(in the rows, 128 means zero)
Each path below is one point turned by a fixed rotation once a step. After each direction that follows a path, write how fast that rotation turns it, in degrees each step (0 if it stays still).
Each turn is a multiple of 5 degrees from 10 to 175, or 0.
Each row of a path follows its step; steps can be skipped.
Rotation 1:
step 1: [140 126 123 122 148 124 130 138 126 128 141 141 120 135 148 116 124 108
 135 134 127 123 135 131 128 133 126 122 131 130 121 124 122 125 130 125
 131 130 131 125 115 144 130 115 119 127 142 127 117 134 123 131 111 128
 117 130 128 131 132 126 133 123 137 119 139 124]
step 3: [136 127 126 120 105 110 141 121 129 121 121 133 136 129 126 144 128 131
 128 129 131 134 148 137 133 134 131 128 125 128 122 126 136 136 117 136
 129 128 112 128 132 131 126 140 127 120 121 130 120 143 122 113 132 122
 141 122 125 126 122 132 124 137 124 119 142 137]
step 5: [121 135 119 124 143 138 118 125 122 135 119 130 123 119 121 133 127 132
 135 128 117 132 109 127 120 120 134 132 129 134 135 129 132 125 119 136
 128 114 116 109 118 135 126 126 132 125 117 126 145 121 129 131 133 116
 126 139 129 128 127 127 120 114 119 135 149 122]
step 6: [129 120 115 124 136 120 138 134 124 130 136 117 132 128 129 131 129 120
 144 127 150 127 128 144 127 118 138 129 111 133 125 127 115 129 128 135
 124 128 117 135 128 139 127 122 118 131 135 131 114 125 127 134 121 125
 145 121 109 125 133 138 117 124 128 123 123 127]
step 9: [135 121 132 123 130 110 125 131 133 138 136 114 135 110 117 131 133 116
 134 125 120 109 133 132 129 129 138 132 131 138 135 129 139 137 135 123
 127 135 130 129 142 132 128 134 136 132 118 128 119 131 121 115 120 124
 124 130 126 117 140 131 122 134 148 123 139 128]
step 10: [110 148 123 125 124 132 133 125 128 120 118 130 131 141 140 134 125 117
 132 133 121 140 130 123 135 120 138 133 131 127 143 120 128 123 114 140
 124 133 121 133 128 124 130 137 134 134 133 128 132 129 140 135 117 128
 129 142 145 129 143 125 129 122 134 123 145 125]
step 11: [131 136 114 112 125 137 133 121 117 131 125 127 115 126 120 131 120 120
 125 133 136 118 136 124 106 119 129 135 127 137 122 117 126 118 131 152
 130 117 121 125 119 130 119 119 120 128 124 126 121 134 130 128 134 120
 124 124 128 129 117 130 118 126 124 130 107 133]
step 12: [129 128 123 128 138 118 128 136 132 131 127 129 110 125 123 126 125 137
 122 144 120 122 128 133 129 138 132 144 133 122 129 141 124 138 117 116
 118 123 131 127 124 133 133 128 114 124 140 154 124 125 120 128 138 123
 133 126 112 127 134 138 114 135 133 123 136 118]
step 14: [141 130 135 128 135 124 132 134 136 121 123 126 136 120 125 127 131 109
 115 119 124 129 128 127 115 113 139 120 124 118 127 124 138 123 133 131
 128 129 120 124 121 129 118 111 117 131 116 122 113 134 123 107 115 126
 130 134 120 120 120 115 129 131 123 133 135 125]
Directions:
[130 129 127 128 127 127 130 127 130 131 126 125 128 124 128 128 129 127
 126 128 129 125 131 124 130 124 128 125 127 127 124 129 128 130 128 127
 127 128 127 127 131 128 129 127 126 127 130 127 132 129 128 129 127 128
 130 125 124 126 127 131 123 129 127 129 131 132]
125
[127 128 128 128 126 125 126 133 128 126 127 128 130 131 129 128 129 127
 129 127 128 129 126 128 127 132 129 129 124 125 122 127 125 127 125 128
 130 124 126 129 125 127 128 128 126 131 130 128 130 130 130 133 128 130
 128 129 129 126 129 128 127 130 130 127 131 128]
160
[131 130 125 129 128 128 131 129 129 129 125 131 126 126 126 127 130 130
 126 130 129 129 132 130 128 129 128 130 131 126 126 126 131 130 131 128
 127 124 129 130 125 130 127 129 130 131 130 130 128 131 129 129 127 126
 129 130 132 129 130 125 126 128 128 125 128 129]
40
Rotation 2:
step 1: [124 132 120 128 122 118 126 120 123 125 124 143 137 118 128 130 125 115
 138 140 129 133 126 124 132 126 121 125 134 128 151 123 123 136 114 133
 130 122 136 129 127 132 121 135 129 134 133 114 117 143 116 144 107 134
 123 126 144 135 133 129 131 115 132 112 139 114]
step 2: [113 128 136 127 124 114 116 125 125 131 140 115 134 113 126 129 135 108
 126 134 115 129 127 118 124 131 130 131 118 136 122 142 128 129 117 113
 124 123 134 149 129 125 126 133 128 136 124 127 136 143 143 120 120 131
 128 126 128 130 119 133 127 125 140 142 144 149]
step 4: [127 129 113 128 138 128 125 118 134 136 136 136 126 128 131 127 126 128
 117 132 142 129 128 128 128 132 121 133 139 117 117 139 121 127 131 116
 135 125 141 140 125 118 134 126 128 146 123 117 128 133 114 139 133 115
 137 112 150 127 129 108 144 141 121 118 124 128]
step 5: [122 136 127 120 125 143 120 133 141 121 140 127 137 131 124 133 121 110
 129 144 122 127 129 130 132 124 132 127 138 136 126 140 115 144 122 127
 118 116 121 130 120 141 127 119 127 119 124 122 140 110 139 138 136 133
 148 116 130 144 124 136 127 139 131 133 120 128]
step 6: [120 135 136 133 135 129 121 135 126 118 120 137 138 137 132 128 136 120
 122 134 141 132 126 123 128 147 124 137 130 132 132 109 129 134 119 123
 128 121 129 115 127 121 150 130 119 125 141 125 134 126 133 123 112 121
 124 137 131 157 131 132 123 130 123 115 143 122]
step 7: [116 120 124 134 140 124 118 123 125 134 116 116 143 128 118 119 122 120
 136 120 119 120 116 139 118 128 127 124 129 124 122 133 131 130 125 114
 125 144 131 136 107 133 145 136 121 123 122 130 112 138 122 127 109 130
 137 131 128 131 113 126 146 133 128 129 130 138]
step 13: [142 121 117 129 116 129 135 113 128 138 133 136 142 130 119 124 131 140
 129 129 119 124 127 135 121 119 114 123 113 142 137 126 146 130 128 131
 146 132 137 133 110 138 123 118 132 138 122 123 141 123 118 136 135 133
 137 134 141 133 126 140 126 137 119 130 137 129]
step 14: [126 132 118 131 114 129 125 119 131 127 129 137 116 123 141 135 134 119
 128 137 133 123 126 137 132 141 136 127 123 129 125 109 138 125 115 117
 134 122 113 141 143 137 112 130 116 123 134 127 114 113 126 137 127 132
 136 124 143 126 136 144 130 117 141 137 135 133]
step 15: [123 133 134 137 122 114 142 137 128 122 128 129 128 123 139 130 117 121
 125 130 124 149 121 125 126 129 132 109 113 135 136 128 130 136 126 126
 140 138 136 127 144 120 118 134 139 126 138 130 121 137 142 138 113 134
 134 111 122 138 113 123 138 128 119 119 138 129]
Directions:
[127 131 129 126 124 131 127 132 129 129 128 127 130 129 129 125 126 127
 127 128 129 125 126 131 130 129 131 129 124 129 127 130 125 126 126 126
 128 132 130 134 129 127 127 130 130 129 128 127 126 130 126 128 129 126
 127 129 125 128 127 127 129 130 129 126 126 129]
140
[127 130 129 130 128 129 130 127 128 125 122 128 130 131 127 129 128 128
 128 125 127 130 127 132 126 129 126 126 124 125 126 127 125 126 131 127
 128 126 129 126 132 126 128 129 131 126 127 128 130 126 131 129 129 127
 123 128 130 131 127 126 126 128 129 126 130 129]
120
[132 132 131 130 129 129 127 129 128 127 127 133 129 127 128 132 127 131
 132 131 131 124 131 127 128 128 129 127 126 126 129 128 130 129 129 127
 128 126 127 128 126 128 127 127 126 128 128 128 126 129 126 126 132 128
 128 129 126 132 128 131 123 129 132 128 127 130]
135
Rotation 3:
step 0: [137 133 119 120 127 125 147 135 124 135 136 136 136 120 131 128 143 134
 136 131 141 128 120 126 138 124 128 132 133 124 107 128 126 126 119 126
 132 122 128 124 132 118 130 131 117 122 137 143 137 124 112 131 132 124
 131 110 115 149 127 112 132 126 124 119 135 137]
step 2: [101 124 123 139 143 120 135 130 119 142 127 126 142 124 120 124 130 117
 122 124 140 119 121 124 117 138 117 111 139 116 116 129 138 133 118 128
 135 129 131 122 142 135 127 144 124 128 139 130 133 122 125 124 131 118
 132 134 116 128 127 123 129 123 126 135 123 132]
step 4: [134 127 128 127 132 123 131 140 116 134 131 141 148 126 129 128 122 123
 146 138 125 123 126 128 140 121 115 131 129 124 105 139 132 127 137 126
 123 126 141 118 130 119 149 129 127 121 130 139 127 117 133 123 132 133
 130 126 108 137 144 131 134 125 125 122 133 137]
step 5: [125 128 131 138 135 139 124 148 127 146 133 133 128 127 124 102 129 136
 133 138 144 125 135 120 133 133 109 127 138 116 130 123 138 115 127 132
 122 125 127 122 135 125 127 146 130 127 139 131 136 120 130 124 131 118
 120 126 121 142 122 127 125 120 124 118 125 132]
step 8: [123 123 128 134 134 141 135 136 123 133 133 129 136 121 126 112 119 117
 148 138 120 134 129 121 147 125 122 136 138 120 119 140 136 136 125 128
 128 141 125 112 137 128 129 128 127 119 138 132 144 127 126 132 140 129
 127 142 122 136 126 149 134 122 129 120 118 129]
step 9: [124 136 133 123 116 144 134 145 121 139 120 135 126 125 126 112 129 117
 139 139 151 128 125 120 129 136 123 118 135 117 128 133 128 120 117 134
 125 132 145 128 140 121 145 126 136 120 139 119 125 114 132 136 137 128
 128 130 121 123 130 129 120 138 125 127 133 125]
step 10: [122 125 123 138 131 133 128 145 125 137 142 122 135 124 124 137 130 128
 135 151 137 120 131 119 128 138 107 139 118 119 117 120 117 138 129 127
 120 124 129 134 140 117 133 133 117 137 127 110 130 120 126 133 142 131
 124 122 133 126 119 137 131 141 124 126 128 140]
step 11: [133 118 137 115 147 125 130 134 114 129 133 122 142 124 129 125 126 115
 125 138 140 129 124 117 134 125 110 145 126 122 137 136 120 131 118 128
 139 133 126 115 136 132 127 129 136 119 130 142 131 129 126 147 136 122
 126 117 123 138 124 139 132 143 128 121 126 140]
step 13: [117 135 129 129 117 125 131 127 133 137 128 128 132 126 127 127 132 113
 125 144 136 129 117 121 132 135 125 133 141 119 124 118 125 135 115 132
 110 136 140 127 143 139 137 122 127 124 134 107 127 120 128 126 145 129
 137 131 122 147 128 137 136 145 134 123 116 127]
Directions:
[128 130 132 130 125 129 128 126 130 129 124 126 130 129 128 128 127 127
 129 131 127 131 129 125 123 129 126 123 129 126 127 127 130 127 126 128
 125 127 129 129 126 129 128 130 126 130 127 129 130 128 128 128 129 124
 128 130 130 129 127 126 126 133 127 133 126 125]
100
[126 129 125 127 128 125 124 127 127 128 126 130 129 132 128 126 125 126
 129 128 126 131 127 129 131 130 128 128 127 128 127 125 126 127 125 130
 133 130 126 127 129 131 124 129 129 132 129 127 129 130 125 128 125 126
 131 128 126 126 127 126 132 130 130 129 126 129]
70
[128 127 126 125 125 129 125 132 127 126 126 128 130 128 131 125 129 132
 129 130 129 127 128 124 127 127 122 128 125 128 127 126 128 126 131 129
 129 125 127 130 126 126 128 126 127 128 125 130 126 130 130 128 129 126
 126 125 128 126 129 126 128 129 127 125 127 131]
65
[127 126 129 126 128 127 132 130 127 126 127 128 130 126 128 122 129 128
 128 124 131 126 132 124 127 129 131 130 125 128 129 131 128 128 130 130
 129 127 126 125 132 131 124 127 128 129 129 129 131 127 127 128 127 125
 126 132 130 129 129 128 126 127 128 129 128 126]
120
Rotation 4:
step 1: [121 126 120 133 136 125 125 134 146 139 130 128 131 118 119 132 138 118
 135 128 140 117 137 118 116 118 133 136 125 119 117 125 130 133 120 135
 116 130 143 129 126 115 122 132 111 133 114 126 121 134 117 122 128 133
 124 140 122 128 133 130 129 129 139 135 118 137]
step 3: [121 133 122 133 141 121 124 136 138 133 127 119 132 119 133 121 121 122
 126 147 122 123 116 139 134 132 135 133 126 116 133 137 115 118 141 133
 121 134 122 149 123 136 133 148 124 131 142 132 125 129 115 134 127 125
 127 135 128 131 132 131 130 136 134 127 124 124]
step 4: [125 137 137 137 139 129 131 125 128 116 125 129 129 128 137 116 139 125
 135 137 137 126 133 123 147 114 125 136 132 139 133 129 129 122 110 125
 134 134 137 136 127 128 135 139 118 113 128 113 128 129 134 131 117 127
 124 123 125 137 128 113 125 120 146 126 133 136]
step 6: [129 134 125 128 136 129 126 115 134 113 131 113 133 120 121 132 119 144
 129 127 134 131 136 134 146 116 134 129 124 103 133 138 122 129 129 132
 128 119 143 125 136 119 126 124 127 126 126 112 140 129 123 127 126 131
 130 137 134 131 128 130 113 136 123 138 121 130]
step 8: [129 121 100 128 129 131 132 132 129 124 131 117 124 130 127 126 128 131
 128 131 122 130 123 133 133 120 115 140 117 116 146 134 128 127 140 138
 137 133 133 131 135 128 126 130 142 120 113 135 118 132 125 119 123 124
 120 118 129 128 115 121 134 120 128 115 127 117]
step 9: [128 134 131 146 125 128 135 122 134 122 121 125 116 125 121 135 119 143
 130 110 118 137 124 133 140 131 121 130 132 140 140 130 124 135 118 112
 125 148 136 121 117 126 121 134 130 122 139 130 133 130 146 128 122 130
 136 126 136 133 124 131 129 124 119 121 129 123]
step 11: [132 123 125 116 121 127 140 111 124 123 145 118 128 134 127 123 125 142
 119 123 128 130 137 127 114 127 135 127 130 135 131 132 127 120 126 128
 142 126 132 116 134 123 120 130 122 121 123 140 130 118 139 129 128 138
 131 145 137 127 117 120 127 109 125 143 126 122]
step 13: [137 117 130 118 122 128 128 119 135 140 140 133 124 126 121 144 130 125
 127 119 128 113 126 131 126 133 118 135 132 124 128 115 118 140 145 121
 138 119 134 121 131 124 124 127 121 124 135 134 120 132 123 128 124 125
 116 131 125 121 131 117 124 130 122 118 147 108]
step 14: [133 141 127 139 114 119 127 122 124 131 131 142 128 132 135 123 137 130
 144 128 137 122 122 124 115 147 127 124 130 135 126 126 139 132 124 131
 122 138 140 119 114 141 126 132 121 143 122 135 130 134 125 123 123 130
 125 130 141 127 131 135 136 118 119 136 128 113]
Directions:
[130 126 130 127 130 128 128 127 127 131 130 129 129 130 127 129 133 128
 127 133 129 129 129 131 131 133 128 129 125 129 128 127 125 127 126 129
 126 128 129 125 127 129 132 129 125 128 122 129 129 127 130 127 127 129
 124 128 127 127 131 128 126 123 129 127 126 129]
110
[127 126 126 130 128 127 126 131 128 125 132 128 127 128 131 126 131 128
 126 129 129 127 126 129 126 123 128 125 130 131 132 128 127 127 128 127
 127 126 124 131 131 131 129 130 127 129 126 129 129 128 131 124 129 130
 127 128 127 132 125 126 127 127 130 132 129 127]
95
